rotation ticks, each row followed by its count of ticks:
The counts run from 0 to 277.
[135 135 133 149 172 110 106 143 121  46 112 131 116 142 155 151 160 143
 102  93 101  94 115 136 117 115 166 130 134 162  92 119  73 119 153 138
 151 138 132 131 111 177  78 104] | 209
[160 103 135 145 154 108  99 174 113 129 133 138  81 155 115 112 148 126
 152 149 165 100 107 136 116  79 189 169 164 118 163 129 143 154 118 104
 157 117 105 126  92 155 110 153] | 220
[121 132 128 122 203 135 114 167 109  96 160 123 129  95  91 159 115 154
 105 117 119 102 126 100 131 145 108 202 139 136  97 101 123  96 159 147
 126  90 136 134 124 159  97 102] | 243
[ 91 147 117 143 191  83 127 163 166 121 117 131 140 132 153 141 155 138
  76  82 123 128 160 117 114 118 117 120 108 136 103 148  84 120 142 162
 136 112 112 142 178 129 130  86] | 203
[163 162 133 147 200 132 114 127 134 122 113 129 124  88 148 130 164 145
 115  46  91 126 147  96 150 126  92 168 123 150 124 126  97 120 141 122
 139  89 143 114 150 150 112 107] | 151
[130 175  91 183 164 110 159 180 133 176 142 147 130 126 103 147 143 150
 105  91 165 108 124 138 147 124 126 124 139 101 103 119 131 125 122 115
 162 138  74 153 173 122 130  91] | 197
[118 119 110 114 172 135 155 198 123 147 141 110 145 123  83 137 109 148
 120 118 162 130 149 103  67 140 143 161 171  97 114 142 122 121 147 119
 139  97 124 176 153 100 138 111] | 139
[138 132 156 167 141 128 117 144 124 116  83 135 117 133 106  53 150 121
 122  88 133 116 130 104 119  98 143 103 153 145 159 132  96 168 149  95
 144 115 114 117  67 167 109 166] | 126
[110 131 120 119 192 151 101 174  96 108 159 105 127  99  92 147 110 162
  93 120 112 113 129  99 121 148 122 179 146 132  86 113 118  92 161 134
 125  87 157 148 119 153  95 104] | 242
[132 135 156 145 193  97  81 133 100  87 122 146 108 142 151 139 151 134
 108 116 102 110 100 106 136 115 146 181 119 156 138 110  87 118 147 154
 136 122 123 105  92 184  91  92] | 18
[122 102 151 111 178 125 120 172  90  90 129 113 118 162 108 110 116 135
 118 149 130 110 116  96  57 121 172 150 163 127 143 161 104 116 159 141
 143 113 138 159  83 133 112 116] | 77
[167  99 127 146 187  93  94 154 132 113 129 148  70 147 175 131 180 113
 126 112 110 144 153 143 115  88 184 156 130 134 139 156  94 159 117 121
 145 100 147 146 143 148 115 127] | 118
[110 177 123 151 165 145 136 157  97 100 106 129 170 117  84 129 124 148
  90  85 120 121 125  87  99 182 118 130 146 137 101 117  91 108 171 102
 110 121 129 158 125 157 105 106] | 238
[145 147 126 162 182 110 126 168 110 124 134 141  82 151 115  89 151 144
 122 126 139  73  99 105 141  91  97 119 130 135 159 146 130 104 143 157
 181 135  84 108 102 122 107  99] | 161
[145 125 124 124 152 108 143 165 126 100  89 138 151 179 142 141 164 106
 125 103 127 139 143 123  45 140 196 121 148 125 145 153  77 142 132 103
 122 138 121 176 154 127 126 117] | 174
[125 101 159 113 189 120 128 174  92  92 126 122 126 155 100 111 117 130
 129 159 127 134 117  86  59 135 159 176 150 126 155 145 108 118 166 142
 132 113 133 161  89 138 125 116] | 78
[100 149 106 160 197 101 146 174 157 126 125 139 125 122 140 128 156 142
  79  79 115 135 166 116 115 119 106 107 111 131 100 156  93 124 141 161
 145 112 109 154 182 112 130  90] | 202
[137 103 140 181 194  62 115 151 121 102 113 149 106 117 165 148 157 135
 140 104 134 170 133 128 107  99 154 167 123 108 129 147 112 149 110 132
 156 136 130 163 138 145 118  83] | 115
[162 124 145 114 177 150 123 161 116  96 117 142 111 120 100 112 146 111
 118 107  97 125 150  87 106 152 159 171 140 151 137  94  97 146 173  93
 101  82 151 140 119 166 110 166] | 181
[134 144  98 135 174 123 121 176 121 150 130 139 146 127 127 189 149 126
 111  99 130 145 151 137 110 160 158 183 139 110  95 110 108 123 120  99
 101 109 133 176 194 144 126 100] | 144
[149 146 115 142 172 128 133 147 155 106 115 133 141  86 138 194 163 147
 121  53 126 123 151 142 131 133 141 167 146 129  78 108 100 139 128  85
 134 109 141 144 172 150 101 110] | 147
[144 163 129 142 183 135  68 117 120 150 123 119 127 109 154 135 166 139
  92  64  99 113 127 128 146 115 108 155 127 159 122 136  94 124 128 124
 134  90 140  98 126 181  94 101] | 153
[143 146 105 133 135 141 167 182 148 138 108 138 125 164  99 102 166 105
 110 101 136 122 162 107  79 132 166  83 154 126 139 146  98 139 151  96
 126 113 109 159 161 105 140 152] | 36
[104 131 122 191 177  89 110 177  96 153 133 135 111 177 122  96 132 134
 112 152 149 124 104 130 102  96 151 110 138 115 155 168 132 128 122 149
 160 148  84 159 106 126 131  86] | 165
[145 131 127 141 193  90 116 149 107 115 116 123 134 150 171 180 151 148
 133 108 143 119 103 143  83 110 160 168 140 112 131 159 112 108 102 146
 166 145 121 157 142 126 105  50] | 112
[ 90 151 111 137 184  90 107 152 153 120 114 124 138 152 161 152 162 127
  72  86 109 125 149 129 113 130 138 115 110 147 103 149  71 120 137 164
 126 106 116 135 171 138 117  83] | 204
[123 114 152 132 159 115 117 152 132  80  85 123 147 127 124 127 157 117
 120  86 117 154 159 112  76 139 183 141 153 135 124 128  71 164 149  88
 109 104 153 151 113 167 116 155] | 178
[ 92 174 108 152 171 141  91 160 104 158 134 106 159 151 110 122 123 157
  69  94 128  81 107 116 115 139 110 111 151 141  96 151 107  86 146 143
 134 110 113 130 119 152 104  89] | 102
[110 167 101 155 169 103 139 163 149 131 116 146 156 149 143 176 166 136
  82  74 122 111 141 132 123 141 134 120 108 133  93 114  86 115 142 140
 128 128  90 152 190 138 120  83] | 8
[150 115 150 146 183 117  75 150  76 123 130 134  97 162 137 106 139 128
 143 146 119 120  90 106 104 109 159 181 144 131 177 147 120 133 125 131
 136 114 136 129  81 173 102 102] | 216
[151 165 119 159 183 135  58 125 100 155 141 128 110 128 149 119 158 135
  92  88  92 115 120 130 159 118 113 151 128 162 126 135 107 118 123 123
 127  95 143 106 116 184  92 104] | 154
[142 128 130 167 196  73 109 153 156 164 140 143  83 118 157 118 167 136
 119  90 138 137 150 132 150  78 120 163 119 115 151 146 132 143 110 141
 160  96 101 117 156 131 126 104] | 254
[150 156  99 198 166  97 113 162 129 155 123 170  79 164 143 106 184 110
 105 106 114 118 134 142 153 110 146  90 105 138 143 136 106 149 119 124
 151 142  88 138 154 143 129 114] | 258
